Each row is where one point has got to under a steady rotation. How many steps took it there?
The counts run from 0 to 728.
[ 24   6  31  18  -5   3 -13   1 -13 -10 -32   3 -15   1  10   4  29  21
 -47   0   8  -3  -3  -9  24   0  15 -12  19 -32  24  16   2  34  20  20
  -9  20   1 -14 -25  20 -15   8   1 -32   1  13  13  12 -29  12  12] -> 183
[ 32   2  -8  11  18   1 -27  -2  19 -31   3  -2  17  11 -32 -20   5 -14
  -3  10 -29  10  32   3   4 -15  14  14  -7  13  14  33   4  19 -11   7
  -9  -9 -11 -16 -36  20  10 -17  14  -3  20 -30 -13   1 -20   3 -12] -> 19
[-14   0  16 -36 -12  20  12  26  10  28  -9  -1  -6  21  49  22   9   0
   0  15  19  -9  31   4 -18 -31 -13  12 -14  18  -3  10  24  -5   8 -15
  -9   6   7  14 -27  -3  24  11   7   8 -24  -2   9  -3 -26   3   8] -> 628
[-23  25   2  20   1  10  -1  22 -11  10  -4   3   2   8 -10 -15  19  -1
 -12 -21  29 -22  -6   5  40 -30  15 -13  17 -36   3 -14  -4  53  14 -17
  -1   5   6  17  12   9  -1  17  11   5  -2 -16  -2 -14   5  -2  -1] -> 462
[ -5  -1  15  16  -1  30  25 -33  29  -1   5  32  31  22  10 -31  29  13
  13 -19  -2  15   6  -1   8  13   6 -14 -32   3  -9  -1  -3  -9  16  10
 -15  13  21  36  -8  28   1 -18  25 -12   3 -15   9 -28  13  16  28] -> 55
[ 11 -11  -1  23  -6   0  37 -48   5 -18   1  -2 -12   8  10 -19  38 -17
  22  -7  -7  -5  -6   4 -18   0  38 -22 -20   9 -23 -13  -9   6  13 -14
  -7 -10 -34  14   9   9 -31  -3  16  -4  -4 -11 -11  -4  16 -18  -5] -> 218
[ 27 -15 -38  -5   1 -30   9 -44  22 -19  10  -5  -3 -21  -1   5 -29   4
  24  16 -18 -12 -26 -12  -7  53 -11   1 -32   6  -2  -4  -5 -15  10  -5
   8   3  -7  12  24  -1 -15   6  -3 -33  -8  13   0  12   5   5  -3] -> 68
[ 10  16 -11  -9 -16   6   2   5  11  26  -8  -2   4 -16 -20  -1 -17   4
  24  11  12 -14 -40   0  23 -15  -6 -13  -9 -21   5  -7  -1  22 -34  -4
   6  -4  23  -1  -8 -10   2  21  -9  -9 -46 -15 -12   9   2  -5 -33] -> 680
[-11   3 -12  10  -3  32  12  24  12  -1  -8 -11  26  15 -10 -19  19   0
  36  34  -7  12   7  11 -40 -10   0  -5 -14  22 -39 -12  19   2  -2   0
  13 -16  -9   5 -24  -2  -4  25   7  17  -6  16  13 -28  21 -18 -15] -> 437
[ -3  -5   1 -14  -7   9  11 -23  35 -12  -9 -20  16 -13  -9  12   2 -23
  21  -6 -14  -8  38   6 -35 -24 -10  22 -14  27   7   2  24  -5   4 -36
  34  -4 -26  -2   1 -19 -18  20 -10  21   0   4  -2 -16 -12   7  -7] -> 445
[ 23   7   5 -24   8  29  22   3  -5   0 -13  -7  14 -29   2  17  24  15
  24  15  13   6   8 -13 -17 -18 -14  11 -19  -4  29   7  24  26 -20  16
   9   6   8 -15 -44 -28 -30   4 -11   9 -20 -10   0  15 -30  25 -21] -> 24
[ -4 -27   4   1   2 -22   9  25 -12   6   1  16 -14  11  -9  -5  -6  20
  15  42   4  23 -30 -36  32   7   1 -17  17 -23 -34  15 -20   5  -3  21
 -13  -8  10  -7 -12 -20  18 -11   0 -21 -15   9   6  -3  12  33  -7] -> 266
[-19  -2 -15  -9  34   1  12  22  23 -16  -8  -3  31 -20   6 -10   5  -5
  31  17  -6  -4  45   2 -36 -20  -4  32 -21  22   3   5  21 -13 -15 -26
 -18 -13  -1   9 -17  -7  -3  -6  24   6 -22 -22  -6  -1 -10 -19  -5] -> 371
[-28  23  13   9   3   7   9  22 -13  23   4  10  16 -15  -1  -5  29   9
 -14 -27  23   8  -1  12  28 -30  14  13   1 -39  14  -6 -13  21 -31   4
 -16   3  19  29  20  -9  -8  -3   3   3  -4   2 -27 -16   4  14  17] -> 463
[ -8  13  14  13  -2  29  29  -7 -25   2   2  -4   5  10  38  -6  27  24
  -2  21  17   1  13   9 -26   5  -6 -14  12  -9  -7 -12   7  12  14  14
  -1  -2  -3  38  -4   4 -16  46  -8  -3  16  31   4 -14   8  29  32] -> 280
[-19 -20  -4  -1 -18 -32 -24 -16  36 -19  -7  22 -14  -8 -10  16  -5   1
  22  -1 -30 -16  -1  19  14  30  18   0  14  30  18 -10 -25 -23   5 -13
 -18 -18 -30   6  -1 -17  -5  -8   1  19  16   9  20  16 -10 -17  15] -> 358
[ 40  16   4  -8 -14 -19 -30 -10  39 -17   3 -34  -9   8  -6  29 -18  11
  -3   9 -26  16   9 -27  19  -1 -12   9  -9  -6  18   7  16  12  13 -17
  -2   7  -4 -35   8  10  -1  -7  19 -20 -10  -8 -20   6  -8  19   4] -> 318
[ 14  -4  -5  11  11 -43  -4  39 -14 -15  18 -11  -4 -19 -11  -8 -21  -9
 -20  -1 -15  -6   0 -16  25 -24  -5   1  21 -17  -4  -1  18  16  15 -22
  -2 -17  -1 -27  16  11  10 -37  18  -6  -7   7 -16  12   8  -4 -28] -> 169
[ 17  -3 -15 -20  20 -36  13 -17 -10  -3  19  23 -18  11 -14   1 -19  14
  14  19 -22 -10 -14  -5  -7  36  -5   5   9   6  15  -9  -3  27  10  -8
  -2 -15  -8  14  18  -1 -16  19  -8 -14   9  15  -8  63  -3 -26  -9] -> 582
[ -9  -5 -15   3   5 -28  24 -18   2 -15  -8  50  13  16 -29 -21  -8  16
   0  31 -23 -10 -13 -20 -18  29   7  -3   9  10   9  20  11  18   1  13
  -4  -4  17  18 -23   2  -2  24  -2  -8  -2  23 -13  35 -38  -5   4] -> 141
[ -7  -4  15 -13  34  31  14   0   7   6 -34  -8 -18 -14 -19  -9  21  12
  11 -17  -7  13 -15 -24 -16  10   3   7 -17   0   4  11  12   0   4  22
  19  27   4 -24  -9   7   7 -21  15 -15 -35  18  -3  42 -28  10 -22] -> 473
[-14  -1   9  -3   8  31  20   8  11  -6 -21  20   4  22  -5  -9  21  27
 -11  17   0  -6  -2   2 -38  19 -15   3  -3  36  -6 -12   8   5  -6  15
  -8   5  18   4 -21  37 -23  42  -2   4 -16  36   1  43  -2 -11 -20] -> 215
[-17   2  21   5  10  -3  39  23 -17 -12   9   9  29   0  11 -17  25  15
 -14  -3   0  24  26   1 -33 -14 -16 -10 -21  11 -20  -8  -3  -8 -24  29
 -16 -13   4  27   5   1  -2  -8  11  17  12  32  -3 -14  42   1  25] -> 213
[-33 -37   5 -18   4  -9 -22   0   5  13 -28  38 -31 -13  -2  -3  12  13
   9 -41  -1  -9  -2  -1  47  -1  -4   8  22   8  26   5   1 -25  13  -7
 -17  26   4  -9  -8   2   7 -19  -1   3 -22   4 -19  18 -22  30   5] -> 548
[-10 -26 -17  -7   3  -5 -24   7  15   2  -7  45   1   8  14 -26  -8   9
  -5 -28  -1  -2   1  17  19  13  12   0 -23  26  18  21  -5 -13  -1  31
  -2 -15   3  14 -35  14  26 -34   0  17  27   8  28 -13 -19  24  22] -> 269
[ -4  -1  10 -30  35  36 -10   5  17  13 -19 -10  -7  -3 -23   2   3  15
  23 -36 -14   7   4 -17 -16  11 -34   5 -17   4  19 -13   8   5   9  -7
  25  29   4 -12 -18  -6   4  -6  -5   5 -21 -14   0  44  -6  13 -16] -> 32
[-26 -24  44  -2   5  21  -3  16  -6   5 -13  -6  -8 -11   0   7   8 -14
 -13 -52   0   8  26 -15  -6 -27 -27 -23  -7   7  -3   0   7  -8   6 -12
  24   4 -15  -9 -14 -22   7 -25 -19  26 -20  -7   5   4  20  -2 -17] -> 255
[-29  32   7   7  25  -2 -16   3  11 -24  -2   3  33 -14 -22 -12  19 -13
 -10 -16  -5  -8  10  23  23  -5  36  33 -12  -9  24  -6   1  35   3 -11
   4   5  -6   7  23  13   0  -2  31 -11  25 -16   5  -5 -26  -3  15] -> 528
[-28 -12  23 -23   4   8  -7  -5  28   2 -23   1  13  20  32  11  -2   6
 -21   8   5   1  31 -23  -5 -26 -21  18 -13   3   8  15  22 -14  11 -11
 -24   5  28   9 -20   6   7  12  19  -9 -32 -26  20   6 -11   6  25] -> 629
[ 33   8  10 -12 -12  11   2 -34  22   5 -12 -21   2 -10 -31  31  -9  -3
  20  28  -7  18 -30 -24   7 -18 -19   8 -20 -21   0  13   2   0 -32   6
  13   5   3  -5   2 -28 -19  15  -9   3 -18 -20  -8   6  -1  24 -20] -> 606
[  2 -41 -15 -25  -4 -30 -21   5   4  12   7  31 -20  12  21  -9 -31   8
   9  21 -28  10  18 -25  -8  -1 -29  11   0  21   6  22  -1 -12   6 -10
 -20 -29   4  13 -19  -1  20   2 -18  12   1  -3   4  22  -6  34   3] -> 201
[-10   8   1 -14   7 -22   6  -5   1  -7  28  22  18  -5   4   5  -2 -28
  -9   1  -4 -27  39  34   2 -28   5  29 -13  18  34   3   4   8 -26  -7
 -18 -26  -3  35   1   3  -3   2  -4  15  21   0  -9 -11   4 -25   8] -> 79
[  9  -4  53  -4   5  -7  -9  -3   7 -12  -9  11 -15   9 -19  20  -1  27
 -35 -25  -2  14  -4 -17  39   3 -27 -21  34 -10  19   4   9  11  24   3
 -10  21  16 -14  -2  20  -4 -13   8 -13  -3   6  -6  45  14   2   9] -> 257
[-10  -5 -16   0 -16  -6  32 -23   3  39   7  29  -9  10  16  -2 -20  15
   4 -11   9 -18 -11  -5  -2  21 -19 -20   4  -9  -4 -10  15   7  28 -11
  20  19  18  45  28  -4  -5  21 -11 -19 -28  11 -16  -4   5   1   6] -> 421
[ -1 -11  -6  11  19  -1  -8   8  11   4 -11 -16  -7   8   6 -11  18 -26
 -10 -13   0   8  14  -9  25 -21  26   6 -20 -22 -17  20   5   7   2 -25
 -26  12 -15 -14  -1  17  13 -31  34 -11 -29 -45 -10 -25  -5   3  -3] -> 468
[-11 -11 -31  27 -11   0  -6  20  -3   5 -13 -11  -8 -10 -44 -10   4  10
  30  10   0  10 -21  17   6   0   7 -13  16  -9 -23  -5 -12  -9 -35  18
  -8 -10  -6   2   6   2  -3  20 -21   1 -18  37 -32 -14  28   7 -29] -> 9
[  2 -16 -17  12   1  -7 -13  30 -12   3  -8 -27 -27 -29 -23  -2   8   2
  28   2  -3   2  -8  16  -6 -14  -4   6  24 -26  -9  -8   1  -4  -9  10
   4  11 -27 -13  23 -12 -29  10 -33  -4  13  50 -26 -18  13  43 -14] -> 450
[-24  12  -8   5   1  14 -23  27  28  20 -30  -1   4   4  29  -3   1  10
 -14 -18   2  -9  36  -7  -4  -3   0 -12  -7 -12  18   1   7  12  19 -25
   1 -10   3   6 -17  -6  32  19  19  -5 -24 -27  27  -7 -24 -21  15] -> 114
[-13 -14 -12 -12  36   7  -8  24   3  25 -17  28 -13  -8  -3 -17  25  23
   7 -35 -12  19  32 -31   1  -2 -20  14  -4  -1  32   8  -6  19   1  -2
 -10 -12   6   6 -36  -5  22 -17   1  16 -15 -28  -6  24 -11   8  15] -> 622
[-19  12  34 -24  12  10   3   7  -3 -10  13 -20 -10 -17 -11  33  -3 -28
  -7  -9  -1 -22  22  44  -3 -29   0  28   6  22  15 -15  13  -7  -9 -14
   4  11 -19   0  18   4 -19  -9 -13   4  27  23  -6  13   3 -15   0] -> 669
[ 13  10  14  24 -16   5 -12  29 -22 -22 -25 -23  -5  -8 -18   0  21 -21
 -16  24  11  -2  -4   1  -5 -41  37  -3  -1 -13 -13  11 -10  29 -40  27
   2 -16 -12 -29 -16   6 -11  23 -10 -10  -3   7   9   5   3 -11 -32] -> 308
[ -2 -10  15   6   9   4  11   6 -25  -4 -11 -17 -26  26   7   6  22 -18
  -9  10 -20  29  12 -26 -36  -3  12 -13 -11   5 -30  25 -17   1 -10  26
  -2 -19 -31   3 -10 -32  14  -3  -8  12  12  14  25  -7   3   2  11] -> 566
[-20  -5  29 -16  -6 -14  32 -12  -5 -12   1  25 -11 -21  19  32 -20   9
   1   8   5  15 -39 -15   8   4 -21  -6  -1  10 -12 -22 -24   1 -12  16
 -22 -25   9  20  28 -27  -2   4  -4  25  -3  34  23  19  28 -11   5] -> 132
